(in the rows, 128 means zero)
Each row of D is roughly a mix of the hidden directions of one of several groups.
D:
[[113  78 135 131 157 167 171 137 124 136 136]
 [163 141 149 101 141 131 130 102 128  92  78]
 [102 112  87 170 134  99 154 134  93 123 124]
 [117 130  70 106 128 103 146 146 127  84 129]
 [144  63 129 156 151 136 137 123 131 111  98]
 [123  78 123 151 154  96 135 123 132  94  94]
 [141  63  90 128 124 140 109 138 103 124 115]
 [123  86 114 173 152 157 122 161 116 113 113]
 [160 119 158 179 114 134 118 164 153 118 114]
 [162 126 120 147 145 122  99 186 142 100 115]
 [135 167 110 121 119  83 132 169  98 112 144]
 [151 138 162 114 172 172 136 113 133 152 148]
 [142 108 119 147  75 134  85 165 130 122 120]
 [163 168 177 109 149 119 134 154 110 126 128]
 [166 140 178  90 130 139 133 125 163 134 142]
 [139  89 114 123 177 145 169  99 124 136 120]
 [116 153 142 142 171 158 171 137 136 121 164]
 [159  91 133  89  97 160 127 116 127 160 140]
 [132 139 109 130 113  85  73 141 106 113 101]
 [ 91 163 108 112 136  76 152 108 114 127 125]
 [120 110  90 124  87 163 126 154 112 105 160]
 [112 120 152 123 159 140 178 110 103 169 133]
 [119 169 166  97 110 114 156  90 137 113 129]
 [152 107 104 119  88 159  96 162 146 120 149]
 [125 149 135  75 105  90 155 117 117 134 159]
 [129 115 176 152 169 135 150 159 114 155 119]
 [164 122 180 142 168 154 107 138 135 138 128]
 [ 83 112 124 128 141  89 161 118  84 134 120]
 [114 135  78 154 103 119  88 135 134  90 124]
 [167  77 139 142 152 160 133 124 157 131 112]
 [154 128 141  82 105 131 136 136 168 114 171]
 [138 156 129 147 134  76  99 155 106 121  95]
 [124 173 158 112 122 117 162  79 130 146 125]
 [157 166 117 144 105 114  85 155 141 122 160]
 [114 155 167  85 149 113 162 114 105 148 125]
 [102 112  84 106 100 145 140  90 126 127 162]
 [159 142 183 159 124 126 111 115 132 111  92]
 [169 167 159 123 147 135 104 148 133 166 141]
 [ 97 113 173 131 134 146 181 120 151 138 137]
 [172 153 146 166 153 111 109 152 108 130 104]
 [173 104 156 124 121 156  90 135 159 127 104]
 [ 90 137  83 130 101  87 125 109  99 128 124]
 [122 140  83 126  87  87 103 126 101 137 115]
 [127 167 150 142 151  95 121 135  83 132  92]
 [122 128  82 142  99 131  94 141 148  82 142]
 [127 141 159 136 177 133 180 146 128 148 143]
 [123 147 161  82 145 136 124 151 139 174 153]
 [151 115 140 148 175 148 149 181 136 138 132]
 [145 180 152 109 143 144 133 117 131 176 146]
 [ 95 103 148 161 135  98 134 123  94 135  85]
 [122 115 116 170 118  76 146 134 133 115  87]
 [115 128  99 133 122  91  82 127  95 154  99]
 [116 179 119 107 114  71 140 120 116 135 137]
 [155 101 129 152 128 183  91 131 142 129 105]
 [170  70  95 126 138 153 124 139 131 140 123]
 [181 146 171 100 122 145 109 129 122 152 114]
 [131  82 142 190 131 145 120 142 127 117 109]
 [120 152 163 151 154 127  96 102 137 108  83]
 [ 92 111  92  84 116 143 155  99 147 133 141]
 [119  92 151 118 155 185 126 112 113 105 146]
 [156  75 147 110 121 161 131 120 152 162 124]
 [100 138  77 127 119  89 146 107  91 124 127]
 [144 159  81 128  88 115 108 125 162 146 141]
 [135 162 155 122 138  95 128 115  91 164  93]
 [124 113 154 127 173 130 161  92 166 110 118]
 [174 118 123 161 139 150  92 170 138 118 138]
 [129 175 123 112 100 118 101 105 140 169 156]
 [107 129 125 144 136  73 110 150  95 131  89]
 [142 141 170 121 101 171  97 116 152 156 128]
 [110 142 168  95 132 143 180 111 144 133 151]
 [142 145 169  95 177 139 106 108 142 143 139]
 [123 147 138 151 153  96 129 144  77 141  89]
 [146 164 121  72 131 142 122 133 152 148 162]
 [150 164 129 119  94 106  85 152 146 158 127]
 [156 121  92 116 104 149 126 165 163 115 162]
 [165 151 138 123 114 146  76 101 117 160 140]
 [161  77 124 145 143 169 119 156 119 114 137]
 [108  97  85 163 124 166 116 129  94 124 122]
 [113 137 159  94 150 142 184 104 136 146 126]
 [106  94 106 167 130 163 102 100 138 128 100]
 [128  88 128 156 118 127  92 160  89 101 116]
 [ 99 122 165 122 168 122 179 108 139 138 138]
 [147 121 187 162 163 148 124 124 120 139 109]
 [125 125 165 102 142 163 136 115 132 183 150]
 [106 148 119  98 130  95 155  86 111 126  90]
 [133  75  85 118 111 148 130 137 150  95 138]
 [127  96  83 130 132 153 109 157 119 147 171]
 [ 99 133 117  97 104  73 140 115 143 103 149]
 [171 114 135 112 116 174 100 137 161 153 140]
 [115 108  90 148  85 130 123 152  80 124 125]
 [144 139 103 173 133  89 108 153 111 109  98]
 [143  86 163 136 160 172 146 133 146 146 122]
 [137 175 138 127  93 166 138 141 149 146 162]
 [102 121 142 138 152 152 157  81 159 160 129]
 [118 133  78 131  73 124 130 158 112 121 144]
 [108 114 114 175 137 103 111 169 108 161 134]
 [103  91 104 128 107 164 132 138 104  86 150]
 [138 127  92  76 120 163 124 120 137 147 163]
 [157 144 159 142 102 121 102 134 179 149 106]
 [177 180 148 132 134 120 109 154 151 121 132]
 [106 193 129 136 106 102 140 149 115 125 150]
 [104  93 114 183 161 152 128 134 132 126 104]
 [101  99 125 174 169 139 138 153 125  99 118]]

One row of each group comes first, with its name. Which group is each row after those in?
[147 106 111 180 124 132  92 170 133 114 133] : G
[117 113 113 123 140 158 177 145 108 135 177] : M
[102 178 141 129 142 110 159 103  95 155 126] : V

[117 153 145 102 114  84 108 113 153  82 128] : M
[133 102 129 142 116 177 155 104 129 111 174] : G
[117 140  94  99 160 128 181 104 127 133 151] : V
[112 151 156  96 126  84 146  88 154 140 127] : M
[108 130 138 156 160  85 135 146  93 128  90] : M
[137 153 145 147  78 110  87 158 145 132 117] : V
[130 142 156  87 158 134 174 151 157 114 124] : G
[134  73 120 122 137 178 129 146 154 108 133] : G
[114 145 149 173 123  82 124 144  98 123  98] : V
[ 92  89 109 162 101 106 110 129 125 102 102] : G
[121  89 132 147 150 167 159 130 125  84 143] : V
